In the rows, zero is written as 100.
Rotation paths and how fast each direction turns (degrees each step)
Each turn is a multiple of 5 degrees from 10 to 175, or 0.
Each row of a path follows its step; steps can be skipped.
Path 1:
step 0: [115,103,104,102,110,77,99,106,105,118,102,121,107,92,76,116,82,99,120,106,100,104,93,105,88,92,121,104,105,102,104,105,109,104,104,91,103,105,105,110,94]
step 1: [106,99,91,113,103,102,90,110,112,103,96,88,100,86,112,99,96,94,103,92,99,106,78,106,106,119,116,102,79,106,111,80,108,128,112,102,101,99,91,90,104]
step 2: [106,99,95,115,94,107,83,112,87,81,93,104,100,98,105,87,100,111,115,102,106,94,100,121,99,111,108,107,104,106,114,115,121,86,84,97,117,109,107,99,87]
step 4: [96,107,107,99,106,92,111,107,102,106,85,104,98,87,105,116,102,118,117,94,103,96,114,83,105,102,113,105,100,97,96,94,121,96,95,132,102,119,98,94,108]
step 5: [101,89,100,117,91,111,103,107,107,96,103,103,104,112,93,110,78,64,112,84,107,103,111,96,96,104,114,115,102,112,95,101,92,112,90,110,109,104,91,99,92]
step 6: [96,115,106,111,105,107,87,112,92,103,95,96,106,94,89,102,81,104,93,104,124,89,98,85,103,120,107,86,95,98,104,97,100,111,89,88,101,107,131,93,108]
step 7: [111,103,92,124,83,87,103,93,103,101,93,110,100,100,83,97,109,107,112,87,108,116,97,104,86,84,120,92,106,114,108,103,113,107,107,89,103,102,107,104,120]
step 8: [100,106,81,121,107,93,80,99,107,88,86,102,104,87,93,105,103,104,102,115,109,107,83,105,108,106,101,111,92,107,95,94,99,112,105,133,90,89,98,89,93]
step 9: [116,101,102,87,95,90,87,106,109,100,108,113,124,109,96,97,104,114,115,105,99,94,108,105,98,117,127,111,93,112,103,103,106,96,77,99,105,107,99,102,83]
step 10: [85,98,82,101,94,111,107,123,99,112,90,92,112,96,93,95,117,88,91,97,108,94,103,101,102,117,113,116,88,100,118,86,97,103,100,103,109,105,94,103,124]
Directions:
[95,100,99,101,99,96,97,97,102,100,103,107,102,96,105,97,106,98,96,105,94,100,103,105,100,104,95,103,96,106,101,100,108,101,95,101,99,101,101,102,102]	55
[99,97,98,97,105,106,103,94,104,104,94,98,99,100,96,104,99,96,97,96,100,101,99,107,97,100,99,105,99,107,104,98,97,101,100,101,103,94,104,101,101]	155
[102,107,106,95,101,95,102,99,101,110,104,99,106,99,96,99,101,103,101,102,96,97,100,101,97,105,101,96,98,99,97,94,96,102,99,95,102,100,107,101,99]	120
[97,102,99,103,91,95,105,100,100,100,106,99,103,103,97,97,96,97,101,95,95,104,98,98,101,99,100,104,103,105,105,97,97,101,100,97,97,95,93,96,100]	160
[97,100,97,99,103,103,105,102,108,97,105,100,100,96,107,100,95,100,100,104,104,102,102,96,98,104,106,105,96,104,98,99,97,97,103,94,103,103,99,102,95]	85
[107,94,96,105,101,101,97,90,102,103,102,104,103,102,99,97,103,92,103,96,97,100,101,95,100,102,102,97,99,96,102,99,99,94,102,98,103,103,98,104,100]	160
[98,100,97,104,109,96,104,105,100,106,98,103,104,96,98,97,100,102,99,101,101,99,101,98,101,92,98,97,101,105,100,104,100,95,103,96,100,100,97,99,108]	100
Path 2:
step 0: [113,97,131,109,109,92,105,81,106,106,116,99,102,113,105,86,113,95,84,90,110,96,90,74,105,86,100,101,115,85,120,102,97,103,108,103,112,111,102,89,94]
step 1: [95,80,115,108,127,100,85,101,103,92,77,86,77,105,94,126,108,87,109,114,93,92,101,94,91,101,90,87,99,92,95,117,103,85,94,99,100,108,93,110,109]
step 2: [83,95,96,102,108,87,94,96,93,93,105,93,117,104,102,94,73,91,105,111,119,83,131,107,108,96,99,95,102,94,92,87,92,95,100,110,119,84,85,89,81]
step 3: [100,111,120,94,98,114,92,89,107,118,105,90,92,107,99,101,99,121,82,105,106,78,87,91,106,75,102,104,90,93,69,88,95,103,102,96,101,113,115,87,100]
step 4: [96,89,84,101,103,114,105,83,112,97,96,105,93,100,110,110,99,74,106,107,82,94,97,92,109,89,103,85,102,88,103,102,70,93,68,88,91,92,110,106,112]
step 6: [116,112,120,109,126,86,99,111,112,92,77,111,96,99,87,99,93,102,110,103,107,101,98,72,104,90,97,116,87,99,81,103,91,89,106,94,95,106,109,84,110]
step 7: [81,88,91,97,106,85,107,96,111,84,89,95,102,111,130,98,99,98,108,111,97,100,112,109,112,89,112,110,92,60,105,99,103,103,88,102,109,112,104,107,102]
step 8: [85,94,118,104,88,104,97,94,90,114,78,81,108,96,97,119,104,121,73,91,112,101,117,96,98,83,110,101,107,105,114,99,85,92,99,89,115,92,101,89,97]
step 9: [97,100,115,121,108,95,86,88,119,104,111,101,98,119,90,108,99,71,94,90,97,105,81,81,117,105,96,112,110,89,88,90,95,80,97,98,105,82,110,98,98]
step 10: [123,76,105,101,97,97,80,76,109,90,97,85,94,101,102,96,97,99,106,105,95,75,127,99,98,88,95,93,89,83,104,112,118,96,94,109,90,98,99,116,95]
Directions:
[109,105,102,100,101,99,95,96,104,97,103,96,105,100,103,96,98,101,101,97,100,99,94,96,102,102,106,104,96,98,94,103,100,106,99,100,99,101,95,97,100]	110
[101,99,99,99,93,97,102,103,108,98,103,97,104,96,100,97,101,106,97,99,100,95,105,99,96,101,95,98,107,99,101,98,96,98,105,99,102,101,95,94,104]	130
[103,106,101,98,109,102,106,101,105,94,94,103,103,99,100,99,102,98,100,99,104,104,100,104,98,97,101,96,103,100,104,105,101,99,103,101,105,108,98,100,97]	60
[108,96,101,103,101,102,100,98,101,100,102,100,100,97,105,108,97,100,100,100,103,106,96,96,98,100,94,98,105,100,103,102,102,98,97,109,95,96,102,97,98]	80
[99,98,101,99,96,101,97,99,108,101,99,104,96,100,101,95,105,100,104,109,97,98,95,98,96,99,98,108,104,98,100,105,98,98,96,101,97,104,101,104,96]	120
[104,101,102,96,104,109,96,102,99,106,106,104,101,102,99,99,96,102,101,107,94,98,101,102,101,99,97,92,101,98,97,100,98,99,99,100,104,99,95,100,98]	40
Path 3:
step 0: [96,87,101,106,107,96,123,104,95,108,106,106,99,102,98,110,105,92,111,94,85,112,115,125,109,107,107,86,99,111,81,101,106,88,103,110,89,130,106,107,114]
step 2: [106,99,121,104,94,101,93,103,92,112,86,98,115,78,110,96,109,119,97,94,128,91,113,116,108,93,95,103,86,100,102,109,98,104,101,107,107,103,96,93,125]
step 3: [112,81,98,86,88,86,86,103,74,111,109,70,104,96,99,98,99,104,99,101,101,99,99,120,101,111,92,104,109,93,113,102,105,115,91,103,110,93,85,86,104]
step 4: [97,88,99,102,92,87,93,106,88,105,105,95,96,118,102,119,88,125,102,110,100,85,115,115,101,92,94,97,101,107,112,92,97,104,116,105,81,111,101,86,76]
step 5: [104,96,102,90,87,103,110,85,100,128,89,111,92,118,114,98,89,110,102,95,75,86,85,111,93,96,103,106,93,104,101,97,101,110,106,82,109,112,112,97,87]
step 6: [120,124,104,96,98,96,118,107,95,103,90,107,109,87,124,102,88,99,105,103,87,99,89,115,99,96,97,93,92,90,80,99,93,104,110,103,89,120,88,116,94]
step 7: [97,106,88,104,102,112,91,93,99,99,106,80,127,95,113,100,115,104,115,99,89,104,72,106,119,109,116,98,88,109,90,102,98,103,117,104,105,100,84,106,97]
step 8: [107,94,86,106,110,112,108,114,87,114,92,96,113,96,104,106,123,112,121,96,102,106,118,95,119,102,113,92,103,96,109,92,98,110,114,96,86,105,106,94,122]
step 9: [96,103,107,89,120,112,102,99,80,120,100,95,98,125,93,120,112,86,99,99,111,92,84,112,106,104,99,106,110,94,110,95,110,112,92,94,92,104,94,90,121]
step 10: [108,110,108,96,111,98,104,104,82,99,90,104,100,113,93,111,97,99,109,90,113,78,110,112,91,98,88,99,92,119,108,112,93,82,103,116,111,126,92,83,105]
Directions:
[101,101,102,100,98,101,94,99,99,98,100,99,107,95,111,103,104,99,99,98,105,101,102,98,99,110,102,97,103,101,105,99,101,103,98,100,100,98,104,104,98]	70
[101,95,105,106,98,103,99,104,95,101,101,97,98,105,100,102,109,97,98,96,101,97,99,94,99,95,101,98,102,101,98,103,100,98,98,106,102,102,97,106,107]	45
[101,101,97,98,90,102,105,100,105,101,103,105,104,104,102,100,102,102,102,105,105,105,99,102,101,101,103,96,94,96,100,103,98,97,99,103,102,95,95,102,104]	65
[100,100,95,96,103,97,92,102,105,104,97,99,97,97,99,97,107,100,103,94,107,103,99,103,101,100,106,104,100,97,94,98,105,98,103,100,96,102,98,101,103]	55
[101,97,102,99,97,105,100,99,100,109,98,103,102,96,101,99,98,102,97,99,102,105,101,93,97,95,100,103,99,100,101,100,95,105,104,91,100,101,105,99,107]	115
[93,100,103,101,101,104,95,96,104,101,101,103,102,96,97,106,102,103,103,100,102,92,98,103,99,96,105,101,95,106,102,100,97,98,104,103,107,99,102,99,98]	135
[95,96,100,104,103,100,102,105,102,103,102,99,101,105,101,103,101,103,105,98,95,106,103,101,100,97,106,104,99,100,104,106,103,102,98,102,94,95,108,100,95]	95
